In the rows, 128 means zero.
Each path below is one point turned by a fixed rotation once a step. After each direction that follows a path, write how fast that rotation turns it, in degrees a step (0 if it stays still).
Each turn is a multiple of 5 degrees from 10 to 175, or 0.
Each row of a path follows its step; steps can be skipped.
Path 1:
step 1: [125 135 123 125 124 127 134 122 126 146 132 133 132 139 124 125 122 125
 133 129 134 134 130 136 129 126 124 130 137 128 126 132 134 127 127 129
 130 121 134 119 130 120 133 126 128 123 125 122 137]
step 3: [130 132 131 122 128 124 134 126 117 129 131 127 126 112 124 136 128 130
 126 135 128 126 125 127 124 131 134 129 119 116 122 133 129 125 129 141
 124 128 133 121 129 136 135 129 121 126 133 129 134]
step 4: [116 125 130 123 126 129 133 126 133 122 119 128 134 126 123 122 128 132
 130 124 125 122 128 124 132 133 121 129 138 132 129 133 123 118 126 130
 134 135 134 125 113 133 129 132 121 135 124 120 125]
step 5: [128 133 135 128 132 133 127 119 133 134 134 137 121 131 128 125 132 134
 134 128 136 130 128 128 120 140 129 134 143 128 134 128 132 133 131 131
 121 127 137 134 131 131 131 122 132 126 133 130 131]
step 7: [128 127 136 128 123 127 131 122 127 128 131 121 130 124 127 127 135 128
 121 135 131 130 116 131 131 131 125 147 115 130 128 125 124 131 130 134
 123 130 117 131 129 136 130 126 122 133 127 132 125]
step 9: [120 130 131 131 128 122 129 123 137 125 132 125 130 130 128 126 131 125
 123 128 125 133 132 142 131 132 121 121 136 129 140 133 132 132 142 127
 122 120 132 134 122 126 133 121 125 132 125 125 123]
step 10: [116 130 127 127 126 128 131 126 128 140 134 132 124 125 135 131 123 137
 130 143 135 135 125 125 128 119 127 129 128 131 121 130 134 134 126 125
 130 119 133 123 133 123 130 126 128 122 131 125 138]
step 12: [126 130 139 121 124 127 135 119 124 131 125 132 115 118 122 133 127 120
 131 133 121 124 124 123 122 133 135 126 130 123 124 132 127 129 119 136
 124 132 128 135 126 130 134 125 124 137 128 123 126]
step 14: [118 129 137 134 130 125 117 126 130 127 133 127 123 142 131 125 135 142
 133 134 133 136 132 131 122 137 134 132 124 129 127 128 126 136 125 126
 121 126 130 136 131 131 129 123 127 127 130 130 135]
step 15: [131 125 117 132 118 129 131 122 117 132 127 128 128 136 132 136 127 122
 135 133 133 131 131 130 128 131 119 133 120 136 119 136 131 126 128 131
 130 127 118 121 127 132 125 134 132 134 135 124 133]
step 16: [133 133 132 126 126 125 126 127 134 133 123 118 132 131 122 126 128 121
 127 130 119 126 125 128 131 126 123 142 124 128 136 129 127 138 124 133
 120 133 124 130 131 128 136 126 116 135 122 121 118]
Directions:
[129 129 126 129 128 126 126 129 129 129 131 128 130 132 126 129 128 127
 125 129 125 131 126 128 128 128 127 130 126 129 130 129 132 129 128 130
 128 126 126 128 126 127 126 128 128 128 127 129 128] => 45
[127 129 127 128 128 127 128 129 129 128 129 128 125 130 130 129 126 129
 129 126 131 126 128 128 128 126 128 129 126 128 125 130 128 128 130 129
 128 126 124 127 131 131 125 127 126 126 126 129 128] => 85
[131 130 129 127 128 126 128 130 129 128 128 130 127 129 127 127 130 130
 127 130 127 127 126 133 125 127 131 131 129 129 127 127 127 128 130 129
 128 128 130 131 130 129 130 127 126 128 129 127 126] => 160
Path 2:
step 0: [128 120 129 122 122 125 117 131 127 136 141 121 133 122 133 126 132 130
 121 131 125 129 119 125 133 129 125 130 125 130 129 130 129 129 129 135
 133 123 117 132 129 135 124 134 118 135 138 129 128]
step 1: [133 120 128 130 116 137 122 133 129 126 135 123 122 125 116 132 130 130
 122 124 112 128 117 135 120 125 131 131 125 129 126 127 126 116 128 131
 127 133 127 126 129 127 130 124 123 128 126 127 130]
step 2: [132 116 125 125 120 131 121 134 126 132 136 125 128 131 128 133 127 128
 134 126 123 135 120 125 135 129 122 133 133 136 127 126 129 129 134 138
 127 117 121 136 133 135 129 127 129 133 138 130 123]
step 6: [133 121 124 127 127 131 120 128 123 136 130 118 123 129 124 136 126 131
 130 138 125 130 133 126 122 132 131 126 133 132 128 127 120 131 122 133
 127 144 117 136 124 137 132 125 130 134 134 127 129]
step 7: [119 123 132 137 119 127 126 129 128 129 127 125 125 123 122 126 133 122
 122 131 120 129 130 134 132 129 121 129 131 124 143 130 129 121 129 132
 137 130 122 138 124 136 126 128 122 140 132 127 126]
step 8: [128 127 123 130 125 134 127 135 121 141 127 121 126 126 115 137 133 128
 131 130 122 132 132 131 123 124 128 136 131 123 128 123 115 126 121 133
 117 133 121 134 130 131 129 129 126 131 132 121 126]
step 10: [131 126 127 125 126 134 132 141 120 129 137 122 124 124 118 142 132 131
 127 129 127 126 125 133 120 125 129 138 128 123 122 123 119 118 129 121
 126 132 124 131 129 131 129 127 121 127 126 131 123]
step 12: [133 123 132 130 131 124 133 143 121 130 131 125 128 125 123 131 126 134
 128 133 120 132 127 136 117 134 125 135 128 123 119 125 128 120 130 122
 136 131 129 128 120 141 132 122 126 131 128 127 124]
step 13: [128 129 134 122 120 132 121 131 124 127 125 124 124 133 127 129 121 128
 130 131 128 135 127 136 130 133 131 131 135 134 127 129 122 128 134 126
 125 126 120 128 119 137 127 128 137 148 131 121 127]
step 14: [125 128 132 132 122 119 132 140 122 135 123 121 137 127 128 127 129 129
 121 131 119 131 130 131 129 127 133 131 129 123 121 128 132 116 129 124
 134 131 129 131 126 140 132 131 126 133 135 117 121]
step 15: [131 126 137 119 121 133 120 127 129 133 129 120 131 127 129 132 130 132
 126 131 123 127 125 130 128 129 136 132 131 133 129 133 123 130 122 123
 118 139 116 126 126 135 127 137 130 140 133 122 128]
Directions:
[126 132 129 126 127 127 130 128 126 130 130 127 129 129 128 129 128 126
 126 126 130 128 128 126 130 123 130 128 129 128 126 129 127 128 127 127
 127 127 129 128 126 127 128 131 128 128 128 125 128] => 70
[131 131 127 130 128 127 126 126 127 128 130 131 127 127 127 130 129 127
 125 127 129 129 127 130 127 127 126 128 126 129 128 125 129 128 126 127
 127 126 127 128 130 129 126 127 126 129 130 127 128] => 40
Path 3:
step 0: [125 123 128 126 124 116 120 132 132 122 134 133 124 125 124 127 122 128
 125 115 132 126 121 120 135 124 126 129 113 130 125 130 135 123 128 130
 133 123 135 125 133 121 130 124 133 136 126 129 133]
step 3: [121 133 130 127 131 119 125 128 132 126 138 128 126 131 133 126 138 141
 132 124 132 132 120 128 135 123 132 131 126 129 132 143 137 122 123 129
 134 126 119 132 130 126 121 129 129 133 133 136 132]
step 4: [131 128 136 133 128 120 125 126 123 133 121 131 128 129 128 125 128 132
 124 128 135 138 128 126 125 124 125 128 113 126 127 134 120 122 134 131
 128 132 135 128 143 123 116 134 129 127 127 135 126]
step 5: [130 132 130 127 126 132 129 127 133 130 138 134 116 132 127 126 124 128
 130 126 134 129 133 120 122 127 129 128 122 142 127 127 118 121 137 122
 131 129 120 130 127 117 130 131 128 142 129 128 121]
step 7: [124 129 139 130 123 113 121 132 127 133 131 129 130 132 118 122 130 130
 127 131 133 131 123 130 121 121 131 123 119 130 126 129 132 122 124 135
 128 118 133 128 120 119 129 136 123 122 130 128 123]
step 8: [131 131 130 130 127 129 125 131 128 116 140 136 128 134 131 123 123 133
 123 128 137 134 128 125 119 125 127 120 127 134 124 134 124 116 135 132
 119 124 128 134 131 136 128 124 134 129 133 130 133]
step 10: [127 130 138 123 135 121 124 128 127 129 136 136 126 132 129 131 142 133
 134 137 127 129 116 128 126 125 132 139 130 133 128 130 118 122 130 122
 127 125 135 130 127 122 135 131 126 125 131 131 123]
step 11: [126 144 130 134 128 133 128 126 125 126 133 136 129 139 126 122 121 143
 133 129 123 130 124 129 124 121 126 131 118 131 128 128 121 132 128 136
 131 118 130 128 135 128 124 131 129 126 122 126 130]
step 12: [135 126 129 125 121 130 127 127 138 129 139 138 134 123 125 133 129 122
 130 132 124 125 130 124 121 135 127 124 116 127 127 132 127 118 137 138
 133 121 135 130 131 121 127 133 130 133 126 122 130]
step 14: [120 130 135 130 136 123 123 125 121 126 132 138 134 137 125 125 127 126
 139 123 121 129 123 121 120 131 130 126 131 125 129 129 123 130 123 140
 119 126 128 132 122 123 131 129 122 129 126 128 140]
step 16: [127 133 131 123 127 124 126 131 126 119 131 140 125 128 124 127 129 130
 135 134 122 135 134 131 130 134 133 126 125 120 126 134 125 128 131 121
 121 130 132 138 139 125 119 132 136 133 116 131 124]
Directions:
[129 130 129 129 130 132 127 127 127 129 127 129 128 128 128 128 123 128
 128 126 129 127 128 128 123 126 128 128 129 131 127 128 125 129 128 129
 126 129 128 130 127 127 127 128 126 125 129 129 129] => 115
[125 129 128 129 133 127 127 128 128 129 129 128 129 129 127 130 126 130
 128 130 127 126 128 128 129 129 124 128 130 128 127 127 127 128 128 126
 130 128 127 126 124 129 127 130 128 127 127 127 127] => 85
[129 129 129 129 129 126 130 126 131 129 128 129 125 126 130 128 127 128
 128 131 128 127 128 128 128 126 129 132 129 129 130 129 125 130 128 126
 129 128 128 128 133 127 127 129 128 128 124 128 128] => 60
Path 4:
step 1: [128 133 124 131 122 137 134 128 132 127 122 129 121 117 127 131 130 132
 121 136 128 138 115 130 131 121 132 127 137 132 129 131 135 121 125 129
 127 132 125 132 124 130 137 122 126 123 125 128 123]
step 3: [132 119 129 125 137 127 130 121 127 133 119 137 122 139 117 128 139 122
 127 132 128 126 127 125 129 134 128 132 128 138 128 128 131 120 125 133
 123 130 129 124 138 131 128 128 128 131 131 125 134]
step 5: [128 132 122 124 122 133 127 130 116 129 135 125 119 118 131 128 130 126
 125 134 136 128 129 123 134 123 123 124 128 132 123 122 125 127 126 120
 124 125 130 117 137 132 127 125 120 121 133 121 122]
step 6: [128 131 122 132 122 132 123 136 130 123 124 134 127 130 126 132 138 123
 127 130 137 137 124 126 134 131 123 122 128 132 123 126 131 129 123 134
 121 116 125 128 136 134 130 126 134 120 139 125 133]
step 7: [129 138 128 128 127 130 118 127 126 125 118 138 128 130 135 136 136 135
 129 122 123 132 130 115 134 137 123 130 136 135 130 126 123 130 129 132
 127 133 128 128 129 126 133 129 134 127 131 127 135]
step 8: [127 127 128 122 127 121 127 123 118 128 126 130 130 120 127 129 136 128
 123 131 125 123 130 121 128 122 125 129 134 136 131 127 122 131 123 128
 127 141 128 121 130 133 140 118 126 120 124 135 136]
step 10: [136 132 116 123 134 128 121 130 131 127 119 136 125 124 129 125 127 131
 136 123 128 125 133 131 127 129 127 132 128 137 122 122 130 134 135 119
 116 122 132 126 135 129 130 134 124 130 134 126 130]
step 11: [128 128 125 130 128 133 119 127 126 128 123 136 127 115 122 132 126 129
 137 128 128 125 124 130 124 119 120 141 123 129 133 136 130 130 131 133
 120 128 126 121 133 124 132 123 133 124 135 128 137]
step 12: [124 131 118 120 120 136 121 131 124 131 132 128 125 120 127 132 127 127
 124 121 117 126 125 120 134 123 125 126 127 121 131 132 139 137 127 133
 131 135 134 126 132 121 130 121 133 127 130 125 127]
step 14: [126 136 126 130 130 135 133 126 135 133 114 137 127 125 123 130 134 128
 131 134 130 126 116 126 131 125 134 124 126 132 131 129 127 126 137 122
 126 123 131 130 128 127 138 130 138 130 122 138 133]
step 15: [123 136 125 123 142 137 129 119 125 132 116 130 121 128 129 132 125 128
 127 123 129 118 126 126 129 128 135 129 129 126 137 129 134 130 133 119
 131 135 129 123 132 131 132 125 128 119 131 124 128]
Directions:
[126 131 129 130 128 129 130 129 127 129 130 131 128 126 128 130 127 128
 130 128 127 129 127 128 128 125 129 130 128 129 130 126 125 127 128 126
 126 129 124 127 127 127 128 126 127 130 127 130 127] => 110
[127 130 129 130 129 128 126 128 129 127 131 127 127 127 127 126 130 128
 127 129 127 127 127 128 125 127 129 128 129 130 129 127 127 127 130 126
 129 124 133 130 128 130 130 127 127 129 129 128 125] => 80
[127 126 126 128 125 129 129 129 126 128 128 130 127 130 129 128 125 131
 129 128 130 126 129 128 124 126 127 130 126 127 127 126 129 127 130 130
 129 125 128 127 129 129 127 127 127 128 130 126 128] => 60
[126 128 127 128 127 128 131 129 129 129 126 129 130 130 128 128 130 131
 127 128 128 128 129 128 127 128 130 126 129 130 130 127 128 127 128 130
 131 130 128 128 126 131 132 128 128 129 124 128 130] => 60
